(in the rows, 128 means zero)
Named moves come first, each a turn or a mirror and shown by rows before and after it. Which of them, in which order, take the first row of each pair that follows to the second? Write the first one first, as in the answered first pair.
z542 (before -> after):
[114 156 127 108 149  99 150  15  97 143 168 160 107 131 132  81 159 111
 171 141 144 143 135] -> [101 150 121 113 149  98 162  42 120 152 171 173 101 129 144  63 178 135
 159 129 136 105 160]
[139 126  96 104 140 149 175 142 109 124 104 158 173 110 118 132 180 179
 143 117 139 132 143] -> [152 135 103  98 134 148 162 114  84 117 104 145 176 110 108 151 160 155
 157 126 146 169 118]
[115 162 180 148  99 154  77 121 116 120 106  92 130 143 112 148  89  97
 135 138 130 133  80] -> [ 89 151 170 152 106 160 102 173 158 134 112 123 116 139 134 109 133 147
 108 117 118  59 125]
z602 (before -> after):
[ 80 137 139 121 151 139  97 155 140 135  99 131 124 134 182 150 140 183
 126 177 144  97 155] -> [ 83 139 143 124 151 135  94 151 138 132 101 127 123 137 185 150 137 179
 125 181 144  98 155]
[155 130 106 113 162 111 133  75  82 171 147 160 128 121 110 144 125 114
 143 138 159 174 142] -> [141 129 101 104 165 131 147  83  76 178 133 157 142 113 100 145 133 133
 142 129 146 172 131]
[141 140 126 119 125 115 108  90 102 113 148 114 135 124 117 142 105  92
 136 144 131 168 116] -> [147 134 114 113 133 115 118  85 103 113 152 128 137 117 118 141 109  95
 141 144 133 168 126]
z189 (before -> after):
[138 141 146 153 100 103  93 125 125 107 144 112 115 151 143 127 111 107
 120 136 136 134 122] -> [107 134 138 145 105 131 120 163 143 123 133 123 119 143 140 109 140 153
 102 117 111  90 130]
[171  75  79 131 129 135 144 111 118 135 132 157 143  98 114 127 154 144
 158 132 130 148 140] -> [184  88 108 157 110  98 101 106 129 115 150 138 121 119 134 129 126 102
 155 148 152 155 138]
[119 107  88  84 126 147 161  69  97 128 154 149 167 120 130 171 114 103
 150 139 143 159 141] -> [119 126 138 129  93 106 108  94 131 104 176 125 132 150 163 158  87  64
 128 152 166 139 144]
[138 115 160 157 128 106 133 142 128 143 148 111  94 155 193  99 132 110
 144  85 215 122 167] -> [115 105 140 139 144 139 168 160 132 161 133 125 109 142 183  90 160 157
 139  69 189  96 171]
z607 (before -> after):
[124 151 111 128 160 154 180 117  92 148  98 142 130 112 129 124 106 148
 122 128 136 163  89] -> [132 152 114 130 160 145 169 108  88 141 103 142 128 117 131 128  98 130
 126 133 144 174  89]
[164 153  63 108 125 145 153 103 125 150 120 170 107  82 102 129  77 119
 130 143 130 209 118] -> [147 174 106 131 100 144 118 121 132 137 110 124 101 100 104 130  51  98
 115 150 126 214  88]
[102 132 140 123 105 130 143 110 125 161 132 106  90 118 101 122 133 167
 127 146 105 125 133] -> [118 125 126 115 112 122 150  95 120 162 140 120  92 116 104 126 137 165
 139 149 111 132 145]
Pairs:
(two moves a pair)
[130 158 138 149 122  96  76 107 114 120 175  75  82 129 164 139  87  81
 110 140 165 165 103] -> [ 92 149 136 161 122 107  98 171 160 132 172  90  69 129 181 103 125 128
  79 118 146  87 137]  z189 then z602
[166 109 108  66 144 102 112  57  79 109 157 152 124 139 151 139 160 112
 147 117 157 181 142] -> [ 93 127 163 111 111 114  99 167 151 110 144 118  97 158 184  92 178 160
  84  93 131  72 150]  z607 then z542
[149 164 121 150 104 134 138 143 162  62 150  70  97 136 138  55 177 140
 104 131 133 110 161] -> [153 149  96 132 122 144 161 137 159  70 150  92 104 124 130  53 194 159
 110 125 130 107 172]  z607 then z602
[ 49 135 120 171  73 212 135 203 173 147 106  83 126 165 109 139 103 157
 134 155 114  96  92] -> [146  99  37 123 123 168 165  82 112 150 145 166 137 142  98 178 108 114
 209 178 164 187 136]  z607 then z189
[102 135  77  97 123 177 195 153 109 124 130 149 142  80  88 113 162 168
 113 104  79 110 105] -> [148 145  83  94 117 147 160  87  67 104 142 133 145  90  80 149 113  98
 148 135 111 188  76]  z189 then z602
[ 67 150 180 113 121 164  80 193 182 109  98  82 134 128 125 104 147 175
 101 111  81 100  89] -> [141 115  88  43 178 165 132  84 104 124 110 149 168  92  91 144 162 159
 172 122 104 185 111]  z189 then z607
[ 96  97  57 105 151 135 142 116 153  95 123 120 181 121 111 100 151 119
 140 150 127 127 198] -> [ 96 105  66 101 149 148 131  99 130  92 114  96 195 119  90 115 134 106
 150 155 125 160 165]  z542 then z602
[144  90 171 149  94 116 107 115 112  83 120 153  97 155 133 186  85  57
 100 139 136 164 155] -> [112 101 193 160  82 135 103 148 130  83 109 130  96 159 132 174  86  71
  81 130 120 140 142]  z602 then z607
[ 83 101 100 124 131 169 165 188 165 161 119 132  96 106 122  90 175 185
 108  93 102  37 162] -> [120  97  63  68 159 200 187 101  85 170 100 129 142  84  71 143 157 160
 160 106  99 141 112]  z602 then z189
[ 96 144 169 147 112 118 110 152 150 124 129 111 114 137 151 116 115 113
  97 138 135  94 126] -> [131 138 157 146 120  93 103 119 138 117 145 123 109 140 154 127 104  86
 117 150 156 123 134]  z542 then z602
[148 136 159 120 177 100 149 100 136 114  89 108 130 109 108 114 202 131
 113 138 119  88 117] -> [165 139 166 129 172  77 134  89 134 105 102 110 120 115 117 119 189 110
 118 149 136  98 122]  z607 then z189
[129 111 132 142 129 174 111 145 102 133 108 129  86 102 147 131 128 158
 126 126 114  71 138] -> [164 106 114 130 139 155 111  97  77 129 121 143  91  99 140 151 117 128
 154 140 134 116 140]  z607 then z542
[106 131 173 167 100 103  97 153 158 124 118 111 110 161 123 148  93  84
 114 142 158 102 118] -> [ 77 109 135 133 129 153 157 177 158 154  93 137 136 135 106 137 140 151
 110 113 122  66 129]  z542 then z189
[139 116 127  80 138 139 142 110 107 155 103 107 162  95 119 136 119 118
 132 141 139 153 142] -> [129 134 165 114 112 117 105 132 130 138 110  80 140 115 135 127  97  94
 114 148 147 140 137]  z607 then z189
[ 86 114 119 118 140 175 162 128 131 143  97 139 155 110 109 144 145 168
 134 110  87 120 123] -> [ 78 132 153 133 118 174 132 133 126 128  87 103 154 118 104 151 118 145
 128 118  90 135  93]  z602 then z542
[133 148 135 144 101 127  83 120 115 126 130  85 129 154 112 147  78  80
 145 153 127 156  91] -> [112 141 142 167  97 121  93 180 165 130 139 106 104 162 141 111 105 112
 114 136 121  81 135]  z602 then z189
[154 141 133 127 128 124 128 101  87 108 113 114 113 137 125 142 131  94
 148 118 135 166 137] -> [141 147 155 151 115 106 111 130 118 101 119 109  93 149 144 124 131  97
 131 117 136 135 152]  z602 then z189
[113 148 164 134 114 137 103 128 130 135 105 107 135 146 121 127 122 120
 105 135 127 135 116] -> [129 131 125 106 136 149 134 100 108 147 103 134 151 127 107 135 138 133
 126 132 125 153 121]  z607 then z189
[105 134  74 105 124 124 108 124  79 123 126 153 145 136  66 112 132 131
 108  96  83 178  92] -> [ 81 140  90 118 115 132 105 160 102 126 119 142 140 140  75  98 139 152
  85  89  71 145  98]  z542 then z602
[ 59 137 106  77 126 125 146 116 142 128 136 102 133  97 129 131 130 192
 131 147 113  70 131] -> [ 81 142 104  63 128 125 136  78 107 118 134  89 147  96 111 156 108 162
 152 157 123 119 105]  z189 then z602
[149 124 131 108 131 114 132  99  52 114 151 176 131 136 118 172 148 148
 174 112  87 145 106] -> [110 148 189 150  91 110  92 158  92 100 143 129 107 157 135 151 130 144
 133 110  78 102  88]  z189 then z607
[144 114 139 120 131  77 162 118 120 114 144 138 150 111 133 155 124 122
 155 123 187 150 140] -> [132 127 164 129 117  83 142 124 116 107 134 109 154 120 129 160 106 109
 149 129 182 160 114]  z602 then z607
[132 149 121  89 166 120  98  73  20 140  98 126 139 133 111 144  32  92
 129 127 170 166  67] -> [152 108  70  94 192  77 137 100  79 154 143 225 100 130 164 100  93 133
 121 114 188  80 183]  z542 then z607
